rotation steps, each row followed by its count of steps
The counts run from 0 to 466.
[17 -4 2 9 -10 0 -4 -15 2 -12 17 32 -5 -10 -5 0 -5 -6 -19 -1 8 20 -15 -25 -6 -1 -15 -6 -7 12 10 15 23 3 2 -11]	421
[-1 -11 15 14 -2 22 -8 14 -4 2 26 8 -19 -3 -2 -3 -21 -1 -2 7 7 17 -9 -5 24 7 -14 12 5 28 1 7 1 -11 21 7]	438
[-12 -7 3 0 0 -18 14 -4 -3 -7 -8 4 -16 -6 40 -11 -4 -2 -14 -21 -14 -5 14 14 -14 6 25 10 -1 -1 -4 -11 -2 -28 -12 4]	267
[21 -23 8 4 -13 17 13 10 -1 0 1 3 9 2 0 5 -12 -11 -9 3 1 13 6 2 17 6 -23 -6 -4 5 5 -5 9 6 46 -10]	105
[2 1 7 17 17 -4 21 11 -1 15 2 -4 1 -5 -17 5 -4 -30 10 -3 -4 -17 24 1 11 8 -6 5 16 -6 -4 -3 0 -7 32 -17]	111
[-21 -3 17 -5 0 4 -1 15 9 10 -20 28 -9 19 -9 1 28 2 4 21 4 7 -21 -2 5 -5 -6 2 -13 -7 -17 -13 -12 3 7 1]	144
[-13 -4 8 -5 -14 4 -14 12 -13 5 17 -4 16 12 -10 3 14 6 6 20 11 -16 -3 -5 7 -27 3 3 17 -13 -15 -19 8 22 9 16]	152
[-12 1 -6 -3 -9 -19 -8 -5 -4 -11 -5 -18 28 7 20 -4 1 -8 10 -28 -8 -12 -4 19 -15 -17 13 11 23 -16 12 12 7 5 2 0]	259
[19 -1 13 -24 18 -8 -2 10 -17 12 -11 3 10 -12 -13 19 1 6 0 16 -6 4 0 -8 -33 3 -14 20 3 0 15 9 -8 -1 8 19]	395
[-17 7 8 -17 -2 7 -12 -2 12 -1 -3 0 -8 16 -3 -18 -8 30 -10 -6 16 26 -13 2 -22 10 -2 -3 -32 -6 -4 1 10 -8 -4 -2]	370
[-17 -2 9 26 -17 -1 -6 6 -1 5 11 16 -14 4 -18 0 15 -3 4 9 20 -8 -12 -7 -3 -12 7 -4 -7 -17 -28 -29 10 15 -2 -5]	139
[4 3 6 27 -3 -28 -2 -9 -6 12 6 -13 -4 -13 -9 9 -10 -18 26 11 -1 -26 -7 2 20 -3 9 0 15 19 0 1 -18 0 13 1]	205
[-8 -11 4 0 -9 -17 10 -1 -5 -8 -8 3 -12 -4 45 -11 -7 -3 -15 -19 -14 1 8 14 -15 4 20 10 -3 1 -2 -11 0 -25 -7 5]	266
[6 -7 2 -8 -13 12 4 11 -7 -9 -37 21 -12 11 -2 15 17 16 10 -2 -8 0 -5 19 17 -12 1 4 5 0 -8 1 -29 7 -16 -5]	238
[8 -6 9 17 -5 -19 3 -7 -7 10 13 -9 -9 -9 -2 4 -14 -12 13 12 0 -32 6 4 28 -5 10 -5 15 28 -7 -8 -15 -6 14 3]	203
[-17 10 10 3 13 -5 -1 11 -15 16 8 -5 -27 6 7 -12 -33 18 -15 -21 5 9 11 10 -13 11 10 9 5 5 -10 -11 12 -16 -9 -6]	360
[-12 3 12 22 14 16 0 18 -3 3 29 -3 -23 -9 -13 -2 -13 -8 10 9 3 0 7 -11 23 11 -3 16 12 12 -5 10 -5 -24 13 4]	441
[-9 11 0 -11 -3 -7 0 5 1 7 11 -15 40 12 7 -8 15 -1 -6 14 -12 -14 16 -11 -5 -21 14 -4 25 -19 5 -5 2 3 4 13]	165
[-14 -6 -3 -11 27 -1 -11 9 -11 24 2 1 -8 -3 0 19 2 -10 6 16 -10 16 -27 -15 -1 13 -14 11 5 5 6 -5 -5 6 9 30]	64
[-2 11 -3 -2 -8 -22 16 -23 21 -10 2 5 31 -2 8 -9 26 -2 -6 0 -9 -9 7 -21 -2 -9 18 -22 2 -18 10 4 0 -4 6 -8]	179
[17 -9 8 7 -3 7 5 -9 2 -10 12 40 -20 -12 -1 1 -3 -4 -23 2 3 20 -10 -21 4 6 -14 -3 -9 21 6 10 15 -9 6 -8]	423
[0 -3 7 17 1 7 -1 7 11 26 -3 -4 19 20 3 -6 -25 -17 -12 -13 -3 17 -7 16 -4 8 -10 -12 10 13 6 -11 3 10 30 -15]	118
[-12 7 -19 1 5 9 -8 5 0 7 33 -27 11 0 1 -4 -4 -12 -4 22 -5 8 5 -30 -3 7 2 -9 6 -16 2 -2 18 -1 -3 23]	72
[13 -15 11 -7 -15 -6 1 -9 10 4 2 2 1 8 13 -6 -19 -7 -4 15 -4 -15 -2 3 30 -8 -2 -14 -5 38 -5 -2 -9 -13 28 0]	199
[-15 -8 -6 -13 16 -1 -19 3 -8 10 27 -4 -11 -4 -7 9 -5 -22 4 15 7 -17 -1 -27 4 -9 -7 11 1 -2 -17 -9 21 0 6 23]	59
[-23 16 8 12 17 -12 1 3 -15 12 12 -7 -28 -4 -5 -8 -19 19 -1 -22 11 2 7 8 -16 11 18 11 6 -7 -9 -8 9 -9 -15 -7]	362
[11 -3 -8 10 -38 -2 -11 14 -6 -11 -13 11 -11 8 -11 1 7 -2 7 8 -2 -10 5 -7 9 -26 10 -3 -9 -19 -16 2 -5 6 -27 -15]	233
[-10 -3 -8 -36 0 -28 -11 -22 2 1 -19 -7 -10 2 -4 8 3 1 17 5 7 -11 -23 -3 6 1 -4 2 -28 11 3 12 -6 0 -1 6]	288
[3 2 -16 -1 3 -6 -1 16 -15 24 9 -4 -3 -4 1 5 -5 -7 -15 20 -20 29 -2 -39 -4 6 -1 -6 -5 -17 8 -6 1 2 -6 15]	76
[-14 -6 -6 -3 11 7 -9 -8 26 -2 -10 21 10 7 2 -1 5 -16 -18 -29 1 16 -7 -5 -34 6 -9 1 -25 -8 6 1 11 -3 2 -9]	37
[-7 -1 -3 8 12 18 1 15 -1 -8 -1 -18 16 -6 -23 1 6 -17 13 -18 0 -6 22 7 -19 8 -5 26 5 -19 12 20 -3 -12 12 0]	19
[-6 7 -3 -1 13 2 -14 -13 7 0 18 12 2 0 -30 1 -5 -8 11 -6 11 0 -16 -17 22 -8 -18 0 11 16 9 30 12 8 15 -10]	432
[1 -7 2 -7 -8 19 5 9 -4 -13 -33 18 -9 13 0 12 20 17 12 -6 -5 -4 0 26 19 -10 4 4 9 3 -6 1 -27 7 -15 -1]	239
[-10 10 3 0 28 7 5 -15 7 -6 16 20 -15 -6 -27 3 6 -7 6 -5 10 -13 3 -17 25 2 -10 0 12 18 1 22 6 -7 6 -9]	429
[19 -23 11 8 -8 19 18 14 -3 0 4 3 3 0 4 4 -13 -12 -9 3 1 9 13 4 17 9 -20 -3 -1 8 1 -10 8 0 46 -10]	106
[0 -14 3 11 11 29 10 21 -16 -11 0 -11 -2 -15 -16 7 2 -1 9 -16 2 0 24 18 -8 14 -4 28 9 -5 5 5 -13 -12 13 9]	16
[-7 -18 -3 -11 -17 -11 -1 -24 0 -15 2 2 -19 -1 29 -6 -10 17 -12 -12 10 0 -11 11 -1 4 14 -9 -26 18 -6 -15 7 -5 -6 10]	279
[18 7 5 -1 25 0 17 -9 -1 7 -4 29 -6 -12 2 6 0 2 -26 1 -14 14 9 -13 -24 16 -5 -3 9 17 16 6 -4 -14 -11 0]	411
[6 -16 4 -7 -39 0 -13 17 -11 -23 -10 -4 10 7 13 3 6 -12 13 1 -3 -10 -1 11 2 -31 -3 19 5 -21 -5 11 9 4 4 -1]	247
[4 18 -5 5 28 9 12 -30 11 -9 15 17 9 -9 -13 2 7 4 -15 -14 2 -2 10 -9 -11 9 2 -16 21 15 14 13 12 -1 -13 -6]	415
[6 11 -7 33 -19 -15 -8 6 -5 17 2 -14 -10 3 -10 -5 -18 -12 7 13 -9 -15 7 -5 6 -10 23 -11 6 2 -9 -6 -14 -3 -26 -10]	218
[-19 -11 -1 -5 22 -4 -13 -11 7 2 -1 27 -12 -11 -11 21 16 -14 6 -12 12 5 -30 -11 -12 2 -13 10 -16 -2 -4 -5 7 14 9 9]	49
[17 -13 1 -13 -20 -21 10 -20 4 0 -2 26 12 -2 18 -2 2 10 -28 -3 -10 4 -1 -17 10 -17 6 -25 -7 12 4 -9 -6 5 13 -6]	184
[22 -14 -9 -5 -15 12 20 6 -6 -1 -2 16 -5 -7 -4 7 5 7 -19 9 -8 28 12 -29 16 5 -12 -18 -21 -11 3 -6 3 5 14 -6]	91
